One turning vector, and how many steps it has turned:
The counts run from 0 to 249.
[120 167 146 148 114 138 131  85 129 104  78 135 165 130 180 140 144 121
 149  74 102 107 142 118 132 150 160 115 136 108 117  96 108 132  89  88
  98 182 112 188 118 102  97 123 133 114 129 155 159 144 114 109 144  83
 138 106]
134
[141 147 136 114 153  86 131 123 149 140 127 154  91  99 153 113 155 142
 120  95 134 164 135 167 156 117 103 120 122  96 125 152 117 105  86 105
 212 140 140 162 113  92 114  84 141 112  98 144  80 138 172 108 112 147
 136 123]
146
[116 116 139 120 112 170 124 152 152 115  83 101 186 158 115 100 143 112
 124 133 155 113 145  94  79 112 158 140 118 183 117  77 147 110 128  84
  59 155 106 116 127 120 136 157 137 139 151 110 170 150 124 165 124 101
 123 134]
124
[120 156 136 111 149  75 124 131 144 145 129 154  92 102 142 100 150 142
 120  99 153 161 137 170 159 117  93 124 115  87 133 158 115 114 102 109
 206 141 140 159 115  96 123  90 145 116  96 140  85 136 175 116 109 149
 122 126]
147
[144  94 107 141 145 106 109 138 137  79 170  90 100 103 156 128 134 133
 144 164 103 118  89  88 140 132 131 123 155 134  99 124 109 104 180 128
 147  66 192 126 144 117 118 126 118 144 145 132 122 127 148 105 188 112
 175 136]
237
[168 148 110 122 140 164 162 128 128 156 135 140 147 154 124 177 116 162
 139 117 119 145 108 123 101 119 102 143 185 131 161 127 127 156  86 170
  98  76 139 158 134 157 107  82 154 153 152 161 158 112 126  87 136 144
 157 142]
179
[153 113 141 121 124 200 110 155 160 113  83 113 157 155 153 127 147 117
 130 116 111 121 150 110  97 103 178 130 117 166 108  62 155 106  84 112
  78 161 104 128 139 103  98 128 134 126 145 108 152 159 102 130 147 105
 137 131]
127
[159 117  93 161 131 175 175  82 132 144 146 148 170 160 112 180 119 163
 174 128 100  94 107  96 125 113 108 146 162 118 140 122 106 133 163  98
 109  85 156 153  99 124 131 126 136 160 133 162 161 115 142 108 156 147
 143 145]
41
[127 139 121  76 149 153 119 181 131 148 128 111 120 134 134 118 128 176
 127 106 133 167 120 126  91 122  99 114 151 115 170 124 106 144  58 153
 106  98 157 173 137 122 113  85 167 163 142 128 179 131 153 108 142 139
 170 142]
52
[127 146 137 128 122  53 135 114 134 122 124 152 137 102 134  83 143 123
  97 115 166 157 137 132 112 168 117 112 123 131  96 163 109 109 125  56
 200 159 130 137 106 111 138 115 158 115 112 155 101 128 147 144  86 111
 147  88]
12
[ 93 143 140 145  84  57 156  73 110 147 120 118 156 148 131 154 160 107
 103  95 125 129 130 146 129 113 139 152 118 106 126 124 147 141 137 122
 149 161  80 128 125 168 121 184 123  68 120 116 121 152 137 128 114 118
  69 133]
72
[115 120 107 146 112  53 130 125 100 119 182 106 129 112 122 124 117 128
 143 181 144 123  83 109 102 147 116 132 162 117  99 161 116 123 199 127
 150  78 172 106 142 163 146 143 141 144 135 147 140 104 137 129 160 104
 153 134]
106
[ 67 129 157 121  87  67  98 151  90 134 123 102 122 123 158 120 139 106
 107 109 130 148 130 148  92 140 140 121 107  80 109 143 138 130  99 158
 123 176 101 125 163 165 101 169 142  92 109  94 140 148 109 134 159  94
 110 121]
198
[ 83 149 134  78 124 117 108 177 120 142 118 103 140 135 125  93 133 169
 121 100 150 155 118 123  86 134  94 114 141  99 180 125  95 160  78 148
  93 114 152 175 129 131 127 103 161 161 138 125 187 134 159 121 142 120
 156 138]
54
[ 94 129 113 157 118 139 126 106 119 134 144 130 139 143 102 151 109 127
 176 131 107  58 106 125 160  98 124 151 117  85 153 110 116 151 212 160
  76 113 128 115 117 143 149 155 102 143 116 124 129 116 139 137 150 144
  76 167]
166
[118  89 109 136 129 122 164 128 124 138 138 103 123 159 127 151 155 149
 134 167 138 136 119 105  90  89  77 165 157 123 127 147 127 114 131  92
 151  80 133 160 159 135 131 183 134 127 145 134 189 126 178 129 194 134
 126 153]
246
[138 170 148 157 122  83 163  94 144 128  87 130 123 135 133 150 156  86
 119 128 147 115 145 175 159 102 144 174 139 143 104 125 178 118 142 118
 153 161  81 113 136 139 121 129 111  84 131 140  71 126 123 123  78 111
  66 128]
209
[155 102 104 164 151 173 125 116 157 113 139 130 112 133 126 157 129 118
 179 153  88  71 119 120 174  78 154 153 122 127 112  92 143 101 193 136
 115 102 143 111 130 100 123 125  99 137 126 120  95 126 130 115 165 148
 108 155]
33
[ 97  80 136  93 102 112  88 166 117 126 153  89 135 130 155 107 144 143
  85  96 102 160 117  94  74 139 144  84  97 117 142 115 116 131  78 139
 127 127 132 138 143 147 108 151 146 119 125  78 166 171 136 134 166 124
 162 120]
60
[ 98 125 136 127  99  75 136 107 108 145 119 108 119 144 163 166 160 114
 113  92 105 149 130 160 126 100 141 143 116  81 123 120 159 133  90 157
 149 153  89 136 148 163  91 156 123  64 112  94 123 162 135 105 159 119
  79 147]
69
[156 170 124 125 114 124 128 118 137 121  94 122 159 127 176 145 145 108
 137  96 112 144 130 122 101 142 200 130 143 139  91  93 153 110  74 138
 116 164 116 118 128 125  81  70 158 110 128 141 124 147  89  88 124  81
 159 120]
1
[132 146 128 145 110 130 128  70 125 120 108 155 166 130 180 148 143 128
 146  72  91 127 137 111 114 159 157 110 129  89 100 115 105 115  86  85
 136 180 118 164 105 102  86 117 151 101 110 145 144 149 108 102 152  99
 161 105]
136
[133  96 153 156  93  82 134  99 118 109 124 115 131 123 160 147 154  93
  81 122 100 134 128 123 121 130 166 128 111 149  78 128 162 116 130 111
 157 154  86 115 159 161 110 187 116  70 129 105  99 157 106 135 138 100
 108 101]
203
[131 131 112 112 137 104 149 180 138 146 132  87 110 144 111 131 148 128
 136 195 181 153 115 140  89  76 110 177 167 143 113 133 168  96 134 139
 145  86 149  99 166 145 129 125 143 139 154 124 148 120 153 120 150 120
 119 170]
113
[104  85 134 115 141 116  95 161 148 121 155 129 101 113  94  74 127 121
 113 134 143 106 119 132 165 103 111 118  67 130 143 126 127 119 188 127
 149 118 134 101 117 116 169 151 103 137 103  92  68 142 166 169 112 172
  88 137]
157
[147 110 147 127 127 194 120 149 159 107  78 107 164 157 143 118 146 117
 123 117 120 111 151  99  95 110 173 134 117 178 116  64 153 111 100  96
  68 156 104 134 141 107 114 143 130 127 157 112 158 156 103 144 142 105
 134 126]
126
[165 158  98 129 129 142 167 100 140 128 142 110 171 150 103 160 132 146
 141 125 115 107  91 108 134 120 141 150 174 170 160  94 132 153 159 157
  90  58 157 124  96 153 131  84 122 153 158 154 131 116 138 102  99 125
 136 152]
175
[124  85 103 133 125 130 162 128 122 149 143 105 139 167 121 157 153 152
 129 160 147 148 126 107  73  76  88 166 149 123 122 143 135 105 124  88
 155  97 134 138 149 141 129 179 154 129 142 122 184 134 168 132 191 132
 132 155]
247
[139 166 120 122 118  67 131  68 139 115 130 133 169 114 163 105 149 123
 118  77 122 133 120 112 132 161 166 104 129 128 110 109 112 109 116  72
 186 152 144 147  79 105 116  92 147 103 111 149 102 154 147 117  98  94
 155 106]
140
[166 134 135 127 161 182 100 170 156 131 123 182 118 107 111  96  94 132
 163 133 145 110 135 148 154 134 137 124 112 131 111 133 119 105 136 133
 111 147 150 105 117  89 136  56 153 167 114 147  68 111  98 131  92 157
 147 108]
223
[123 102 107 171 117 159 149  84 118 127 157 137 151 152 109 169 117 136
 165 129  85  62  98 106 151 112 130 136 123 114 148 109 114 150 206 141
  82  97 130 127 121 146 143 162 109 148 127 126 135 121 124 132 153 146
 101 150]
168
[109 112 151 129 116  86 122 123 120 118 118  79  99 132 174 161 166 117
  92  95  87 145 128 138 143 106 148 132 118 116 127 107 159 136  83 163
 142 137  97 156 162 153  89 166  99  72 133  95 123 164 139 105 162 108
  98 137]
67
[112 140 127 124 132 116 153 172 137 135 103  81 113 156 109 123 149 126
 135 189 189 139 129 138  96  84  94 185 175 156 129 135 158 125 141 121
 112  98 138 128 164 143 140 149 129 141 169 143 165 109 162 135 141 111
 100 162]
115
